The rows of Z fall into a few groups, which share some directions, and each row is roughly a mix of its group's hidden directions.
Z (154 x 11):
[[ -1  -9 -20   1 -25 -18 -57 -15  -1  10 -36]
 [ 21 -15 -22 -34 -18   4  33  -9 -31  39  -5]
 [-60  25 -25 -20  20  -4  13  -8  -4 -10  18]
 [ 32   1  15  14  48  -6 -39   5 -21 -23  -3]
 [ -5  13  -9 -48  16  -1  28  15  48  -5  -6]
 [-11  24  -3 -25  29  25  -4  18 -48  23  15]
 [ 23  -6 -16 -10  47   4 -13  37 -34  -8  20]
 [ 17   5 -45 -40 -16  -3  37 -14  11  -5 -19]
 [ 19  46   7 -44 -22 -23 -27  -5   4   0  -5]
 [ 41  38 -11 -39   1 -11 -31   5  -8   6 -17]
 [ -8 -29  -7 -14 -13  20 -33 -51  -4  22  21]
 [-26  43  25 -11  18 -25  19  20 -26  13 -22]
 [  8 -59  22  16   2   4  -8  31  28   8  12]
 [  7  -7  35 -33  18 -24 -24  39 -14 -23  10]
 [ 34  -9 -38 -23 -18   6  14  13   2  24 -42]
 [  3  31  31 -16  38  10   1  36 -30  18   0]
 [ 18  55  17  -1 -33  -3 -32  -8  20  12  -5]
 [ 31 -12  12  22 -20 -11  -5   7  33 -52 -10]
 [ -1  29  43   5 -32  25  16  13 -13  -2 -36]
 [-19   9 -39   0  -1  30 -15 -17 -13  41 -34]
 [ -7  21  30 -11 -31   1 -15 -23 -36  -6 -41]
 [  6  18 -50  32  -1 -31 -23 -15 -25   3 -10]
 [-46   9 -13   7 -20  20 -12  32  22  36 -10]
 [ 51  -2 -49   1   3 -17 -16  -5  18 -10 -18]
 [ 18  16 -44  -7 -27   1 -11   8  47   9 -21]
 [  8  -5  49   9 -24   2  11 -24  34 -26 -24]
 [ 19   9  27   5 -11  26   8 -18 -25  53  22]
 [ 30 -18  15   9  40 -10  -8  44 -28  15   5]
 [ 29  31 -31 -24 -12 -12  14  13   9  38 -27]
 [-30 -26 -54   2  36 -12  -5   1 -13 -14  -3]
 [ 11  43 -16   8   2 -16 -22  20  18  16 -47]
 [  3 -16  23 -25 -41  28 -33 -34   6   7 -12]
 [ 52   5  -6  35   0 -29 -25  21  15  13   4]
 [-52 -16   2  -9   1  18  22   9 -41   5  25]
 [ 28  47  -8  10   3   5 -13  -1  -2  16 -52]
 [  5 -40  12  -6 -13  28  31  49  10   7  -1]
 [ 16 -46 -21 -33 -28 -13  22 -20  13  19   0]
 [ 12   3  19  29  -5  -6   6  21 -55  37  -7]
 [ -6  40 -21   7   3 -20 -12 -12 -51  28  10]
 [-13  32  -7 -25 -34  37   7   6  17 -39  -1]
 [ 23  19  -8  35  -9 -55 -27   4  12   6  -1]
 [-10 -12 -39 -28 -50  11 -12 -13  27   3  -9]
 [ -5 -10 -11  19  10 -40   9  31  26 -30 -36]
 [  7  -4  31 -12  -8  46  20  15 -40 -23  14]
 [  8 -32  51  16   0  40  -2  -3 -13 -17 -14]
 [-27  27  -8  45  12 -35  -9  -5 -17 -24 -21]
 [  5 -31 -42 -43  -4  11 -17  23  25  -3   5]
 [ -6 -35 -27 -16  -6  50  19   6   8  14  30]
 [ -9 -16   7 -21  26  19 -21  30  54  10  -6]
 [-15  18 -50   9   6   6 -17  26  -7 -38  24]
 [-12   5  17  19   9  43  13  54   4   7  18]
 [  9 -21  -3 -25  29  33  18  39 -32  -6  18]
 [  8 -10  -9  11  27 -57  10  -9  23 -25 -25]
 [ 12 -27 -17  -8 -18 -12 -48 -32   6  30 -18]
 [ 28   1  -4 -45 -31 -24   1 -37  -2  -4 -22]
 [ 13  -2  31  -2   9 -32 -33  35  -6 -30 -29]
 [ -9  64 -14 -20  -2   8  -5   0 -16 -10  32]
 [-27 -12   1   5 -37  30  29  -8 -39  26   5]
 [-13 -11  35 -14 -32  -5  25 -18  -2 -23  45]
 [ -1   3 -27 -20   4 -21  -4 -61 -23   1  21]
 [ 25 -43  28   3  18  -4  -7 -38   3   7 -34]
 [  8 -18  33  33  26 -37 -10   1  -3  40   2]
 [ -5 -36  29  22 -39  21   0 -25   7 -28  11]
 [ 20 -15  -4 -47  19   4 -16 -10 -15  -4  50]
 [ -5 -46   9  21  12  50   2  -7 -30   3   3]
 [-31 -31 -13  51  23 -14   6  25  16  -3  -2]
 [-37  -1   1  40  25 -48   4   9   1  -2 -17]
 [ 11  24 -17 -15  28  12 -50  15 -10  33 -15]
 [ 20  28  15  -2 -23   3  11  26 -34  43  23]
 [-33  -3  37  31  40 -21 -18   1 -10  14  10]
 [ 29   5 -37 -24  -5 -18  26   2 -24  40  17]
 [  7 -28 -22 -10   3 -53  -2 -25  10 -33  13]
 [ -6   6 -13  37 -35 -30   2 -40 -27  13  -4]
 [  8 -17  43  19 -44  19   1  23  29 -10  -4]
 [-34 -27 -37   6  27 -24 -37  10   4  14  -6]
 [-35 -51  10  15   3  -7 -11  15   9 -12  39]
 [-43   4  24 -25 -12 -41   5  27 -10 -14 -17]
 [ 19   1 -18  -8  28   4 -17  56 -24   3  27]
 [ 38  29  27 -33 -24  22   1  -9 -22 -11 -22]
 [ 16  24   4 -11  17  27  18   3  -7 -33 -53]
 [-24  -6 -24  -3 -25 -28  34   5  16 -14 -45]
 [  1 -28  34  -2  13  -3  49 -18  29 -22  10]
 [ 29 -24   2  50  11 -22 -31  23  12 -10   7]
 [  9 -19 -10  27  19 -31 -49 -12  18  -8  28]
 [ 14  42   9 -12   6  16   5   1 -55 -24  10]
 [ 11  16  49  -2  13   7  40  34 -17 -14  -3]
 [ 36 -38  16  14  10 -35   2 -29  17  25  -7]
 [ -1 -28  29 -16 -37   9 -20 -27  25 -15 -31]
 [ 39 -25  43   1 -23  31  -8  -7  -6  -2 -26]
 [ 27  -9  10 -22 -28  21  20 -15 -45  19  25]
 [  1  -1 -46 -23  -3  15 -45  -2 -16  28  18]
 [ 31  -4  -1 -19  37   7  27   4 -12 -47 -21]
 [  9 -22   1  48  22 -17 -37  12  15 -30  10]
 [ 13 -19  54  -7 -12   0  19  -7  38 -28   1]
 [ 11  30 -23   2  21   1  61 -16   1  17   7]
 [-16  26  -1 -40  -2 -22  19  41  24   8  23]
 [ -7  62 -24 -16  23   8 -21  10 -18   0 -10]
 [-14  17  44   9 -30  29   5 -38 -24  -2   5]
 [ 39 -19  12 -15 -31  -7  30 -10  -7  45  -1]
 [  8 -22  17  13   3  20  18  43 -36  34 -15]
 [-31 -37 -13   3 -44  26 -23 -18  -5  15   1]
 [-38  13  33  25 -16   7  -2  35  33 -17   4]
 [ 31 -29   8 -26  -6  23 -32  10  26  37  -4]
 [ 31 -23 -26  -2  20 -39  -8  22  26  23 -20]
 [-26  12  30   0   9  18 -40  41 -16  23  -6]
 [ -9  31  37   9 -10  19 -34 -42 -20  -7  -3]
 [ 24   2 -37  14  -5  14 -29  16  10 -51   1]
 [-25 -35  -4 -25 -43  13  11 -12  16 -34 -10]
 [-10 -17 -20  -6 -27  34   6   5 -16 -47  33]
 [ 23  26 -31  35  32  -4 -17   7  20  23 -22]
 [ -7   8  31   5 -31  46  -5  23 -22 -27  19]
 [ 30 -18   9  46 -28 -26 -20   2   8 -30   5]
 [ -9  47 -17   7  -4   9  -4  52 -26 -10  -7]
 [-15 -25 -11  -9  32 -13  29   0  32 -45  14]
 [ 13 -30  21   0  11  -9  -4  -5  61 -26 -13]
 [ 16  -3  25   6  29 -22  -9 -41 -31  19  30]
 [ 23 -38 -21 -19   4 -11  23 -17 -26  40 -15]
 [-51  27 -20   9   8  11  -7  44  -6 -14   6]
 [-15  23  38  55  24   7 -15  11  -5  -1  -7]
 [-19  -1  -9 -41   2 -11  37  18  18  37  24]
 [ 15  12  33  -9   5  55  -8  17  -1  26  26]
 [-45 -23  16 -10 -31  -5 -22  10 -19 -10 -36]
 [  3 -16  28  35 -17  30  -5 -19 -13 -12 -46]
 [  6  16 -18  44  27  24 -20  14   8  33 -25]
 [-20  11  -6 -42  11  35   4 -11 -22 -17  41]
 [ 13 -13  -6   7   4  39  -5  46 -45  -8   9]
 [  6 -25  24  32 -28  -6 -22   4  12  31 -39]
 [ -3   2 -21  15   7 -55  12  -1  41  18  21]
 [-10 -25 -45  26  19 -27  14   3 -11  33  19]
 [ 45  -4   8 -15   1 -17 -22  26  27  22 -36]
 [ 17 -10 -17 -34  51 -19   1  19  25 -15  18]
 [ 18  47  -8 -33 -30   5  20   8  12  27 -17]
 [  1  -6  -1 -38  51  38  14  12 -14 -11 -11]
 [ 11  -7 -50 -24  28 -28  34   6   8  -8  -8]
 [ -1 -18  -7  42  -9   6 -15 -16 -58  13  -5]
 [ 26 -18   8  49  -5 -17  18 -16  15 -36 -21]
 [ -4   9  13  34 -23 -21 -46 -34  24  -7   2]
 [ 17  33   2   7  11   9  21  63  -9  12   1]
 [-11  24 -33   0  23 -31 -17   0 -23  46  10]
 [-11   9  46   8 -25  47 -23 -20 -10   8   4]
 [-23   2 -26   3  37  20 -30   5 -38 -30  -2]
 [  8   1 -53 -48  -1  -1 -21 -12 -11   6  20]
 [-27 -28  19  22  -7  -8 -43  27  22  -5  26]
 [-36  -6  43 -15 -39 -19   4 -10 -20 -22   1]
 [  5  18  -1 -45 -27  46  15 -13 -18 -10 -16]
 [-33   8 -16   5 -10  28  27  -7 -35   3  44]
 [-21  44 -29 -40  -2  23  10   6  -6   1 -27]
 [ 17  23   9  39  -6 -38 -35 -24  10 -10 -20]
 [  1   7 -10  46 -34   4 -17 -24 -42 -10 -12]
 [ 27  -8  16   3   5  -6   7 -27   9 -17  64]
 [  1  15  31  34 -13  -5 -14  46  31  11 -17]
 [  4   7 -55  -9   6  20 -11  32 -36  -6 -11]
 [ 10  -3  54  -9 -38  19 -27   8 -10 -22  -1]
 [  7   1 -15  16 -27  44  -3 -22 -10  12 -49]]

Each list below has four rows that fit no group; the rest each fit one group, if only roughly. Name those rows in the order they come.
    K11: [ -7  11  11 -17  16   3  -6  38  43  41 -19]
    K252: [ 25   6  36 -29 -37  -7   4 -26 -10 -33  15]
    K146: [  5  55  24  -2 -22   6  25   9 -37  -6  -1]
    K865: [ 11  19  -3 -13  18 -19  10  58  25  -7 -28]
    K356: [ 33 -47  -1  11  43  -3   2 -16  -6  25   9]
    K881: [ 29  47  36   5   9   7   7 -11 -28  27   9]
    K535: [ 58  -3 -33 -14   3 -21 -20   7   1  27   3]
    K197: [-42  13   0   4  42  -3 -12  39 -19 -10  20]
    K807: [ 18  -1 -34   3  30  -4  36  17   5   4 -47]
    K447: [ 22  -5  -2   6 -13 -19 -28 -33  57  -5  -8]
    K281: [-33 -31 -33  17  19  -8  -8   6 -19 -33  31]
    K583: [ 25 -35  43  18   9  -5   3  -6  34  28 -14]
    K166: [-11   0  14 -34  -5  33  14  43  33  -8  22]
    K486: [-18  31  10   0  -2 -24   1  16  44  26 -37]
 : K356, K535, K197, K447
    K339: [ 27  25  39   6   0  -6  -3  41  35 -11  18]
    K521: [ -2   0   3 -15   9  50 -12  57  -4   5   3]
    K621: [ 37  29  10 -20 -13 -13 -12  20  22  42 -19]
    K935: [-25  -2 -17  -6   0 -18  15  11  -3  68   4]
    K364: [ 18 -10  -9  15 -18 -23  39 -30  -5 -18  44]
    K357: [ -9  24  -8  24  -4 -10 -12 -55 -38 -11  -8]
    K220: [ 24 -33  -4 -43  10 -17  -1  14  10  39  24]
    K542: [ -9 -16  30  22 -59  14  22 -11 -14   0   9]
    K172: [  8  24 -31 -26   9 -17  28   1  33 -31 -29]
    K320: [-22  35  -9 -27  18 -23  26 -31   3  18  30]
    K177: [  2 -35 -16  -3  18 -21 -43 -12  39  -1 -24]
    K386: [  3 -15 -19  25  32   7 -43   1   7  19  42]
    K578: [-22 -60 -10  18  17  -9  -1  24  -8 -20 -19]
    K739: [-17  -9   2 -15 -46   4 -18 -11  49 -13 -24]
    K707: [ 16 -14  17   8  57  -5  -4  31  -7  -4  34]
 : K621, K364, K220, K739
    K603: [-46 -21  15  12   0  35  14 -11   9 -25  34]
    K94: [ 22  -3   8 -41  29   7  30 -24  14 -15  35]
    K15: [ 17  21  19  15  54  14 -31  15   9  17  16]
    K144: [-22  17 -22  11  18 -20 -54  -5 -27 -16  16]
    K217: [  5 -16 -42  23  -9 -26 -20 -20  26 -38   2]
    K798: [ 42   3  51 -22 -29   8  15 -10 -14   7  -3]
    K520: [ 14  47  -6  24   6  27  11  29  -9 -15 -36]
    K528: [ -5  -2   9 -21   0 -14  14 -60  19 -21  31]
    K165: [  0  29  19 -36  38  -6  28 -12  20   3 -31]
    K847: [  9  31   2 -35   1 -13 -31 -32  32 -23 -18]
 : K144, K798, K520, K847
    K330: [-18   7 -13 -15 -23 -36 -11 -22  50 -23 -11]
    K90: [  3 -24  -1 -14  -5 -27  44  20  45  19  -8]
    K988: [ 37  -1 -34  -7 -19  -7   8 -54   8  -8  14]
    K861: [  3 -24   6   3 -26  28 -29   3  17 -38  40]
    K377: [-34  54 -10   9 -11 -10  31 -24  -4 -10  15]
    K329: [-34  17 -19  30 -36 -25  -8 -15  20   4 -29]
    K526: [ -2  26 -29 -32 -25  28 -19 -28  13 -17 -27]
    K538: [ -7 -19  21   2  15 -29   9 -43  27 -39 -13]
    K47: [-24  34  40  48 -13  14  -7   9   6 -11   3]
    K993: [  6  22 -41 -17  23 -19  28  23 -34  23   2]
    K697: [-34 -35   3  13  34  18  -4  20 -42   4  -9]
 : K330, K377, K526, K47
    K26: [ -9 -13 -24 -31   5   2  23  -6  27 -41 -39]
    K395: [  5 -50 -10  -4  12  34   4  21  27 -31 -13]
    K737: [-31 -38 -46   9  -9 -28  20  -3  -4 -17   5]
    K854: [-26 -12  54 -21 -16 -14  28  -8   2 -23 -17]
    K592: [ -3  33  19  16 -30   6  10 -25   5  -7 -53]
    K647: [-20  11  19  37  -8  56 -10  24   9  -5  -1]
    K683: [ -4 -31   6  -9  24  14 -26   5 -16   7  58]
    K769: [ 11  11 -11 -45   9   2  32  31  -5 -21  37]
    K878: [-25  -7  -1 -19  10 -40  14  -9  -6 -56  10]
    K511: [ 24  18  -7  -6  50 -20  31  14  -3   4  35]
 : K26, K854, K647, K878
    K152: [ 14  12   9  23  25   2  -7  21  27  53 -25]
    K245: [-29  -5 -47  19  18 -11  -9  40 -16 -11  17]
    K796: [-36 -46   9 -13  -3  -9   3 -18 -43 -11  15]
    K134: [ 40 -36  23  24  13   0 -33 -11  -2 -10 -28]
    K346: [ 32 -25  54 -30  16  -7  13 -17   3   2  -7]
    K992: [ 22 -14  43 -12 -15  18  22  43  27   2   3]
    K553: [ 49 -25 -22 -36   5 -23   6  26  -2   9  10]
    K402: [ 28 -37  22  21 -29  29 -20   6  31   7   6]
    K573: [ -8   0 -27 -46  41   1  37   7  -1  12 -11]
    K437: [-22 -34  19 -40  -2  29  10  12 -28  -3  29]
    K635: [  9   8  43 -28  -8 -17  44  12 -13 -28  10]
    K761: [-29  -8   0  25 -49  14 -10 -35 -10  15  22]
 : K152, K346, K553, K402
    K843: [ 27  41  22  -8  -9  22  33  34  11   5 -19]
    K382: [-45 -25  -4 -24  -1 -16  39 -17 -22 -13  17]
    K604: [ 19   9  16   4 -32  41   1  39  -3 -28 -24]
    K135: [-12  21  38 -26 -23  17  21 -26  33 -14 -17]
    K733: [-31   5  17  17 -17 -18  21 -54 -19 -21   5]
    K424: [ -4   8 -20 -33   7  18  20  56  -6  23  14]
    K191: [ 37 -40 -38  -2   5  10 -11 -24 -20 -26   4]
    K710: [ 29  17  52  33  26 -15   7   3   6  10 -18]
    K734: [ 14  -7  11  33 -15 -16 -43  26 -18 -36 -17]
    K811: [  3  25   1 -33 -36   5  27 -26  40 -14   4]
    K259: [  5  32 -10  31  17  35  -7  12  34   8 -35]
    K953: [ 46  -4   7 -28  -4   2 -11  -4  56  -3  -5]
    K496: [-27 -36  11 -44 -17   9   9 -39   9   3  10]
    K474: [  9  19  13 -38 -47  11 -12  29  29  -6   6]
    K698: [ 24  -8  35  -5  20   9 -16   6  38 -45 -12]
 : K734, K259, K953, K496
    K286: [-43 -26   8  46  18 -12 -26  18  -2   0   8]
    K715: [-42 -13  -6  51  -8 -24   6 -14  27   7   6]
    K821: [  6 -32  -4 -12  25  25 -32 -30 -35   4  27]
    K128: [ -1   4  39  13 -31  -2 -12  18  16 -16 -51]
    K908: [ -7 -18 -31 -18 -23  17   6   1 -24  55  -9]
    K860: [  2 -15   5   0 -36   1 -52 -24 -13  32  16]
    K272: [ 57  24   7 -23 -21   6 -11  -9  22 -15  23]
    K48: [ 31  36  16 -27  -4  -7   7 -40  -6  32 -15]
    K689: [ -2   4  15  26  27  33 -39  10 -15  20 -36]
    K101: [ 27 -14  -7  11 -35  22 -47 -19 -28  -7  -3]
    K353: [  7 -31 -48 -28 -23 -26 -12  14  17  -6 -18]
    K998: [-31  14 -15 -27   4  14  46  10  13 -33  23]
 : K908, K860, K101, K998
    K522: [ 24  39 -12 -11  -4  -5  49  25  27   7   6]
    K856: [  6  14 -22  14  -7  -8 -36  -4 -47  18 -37]
    K366: [-41 -39  22  -4  42  -6 -15  19  -4 -10   1]
    K267: [  2  -8 -45 -14 -15  10 -32 -21 -31  30 -18]
    K640: [  5   7   7   4 -22 -52   5 -32  35   5  25]
    K718: [  1  32 -15 -27   7 -23  49  12  -8  27 -19]
    K340: [  4 -17   3  24  32  38  31  32 -16   6 -24]
    K290: [ 18  49 -15 -23  31  -1  13 -14 -22  -8  30]
    K910: [-15  14 -25 -46  49 -15  14 -16   1   0   6]
    K54: [ 32  22   7 -32  -5  12  21 -24 -41  -6 -27]
    K703: [ -9  18 -33 -18   5  36 -15  20   1 -25 -43]
    K114: [ 30   8 -44   5 -13   3   0 -37 -40 -13   2]
 : K856, K366, K267, K114
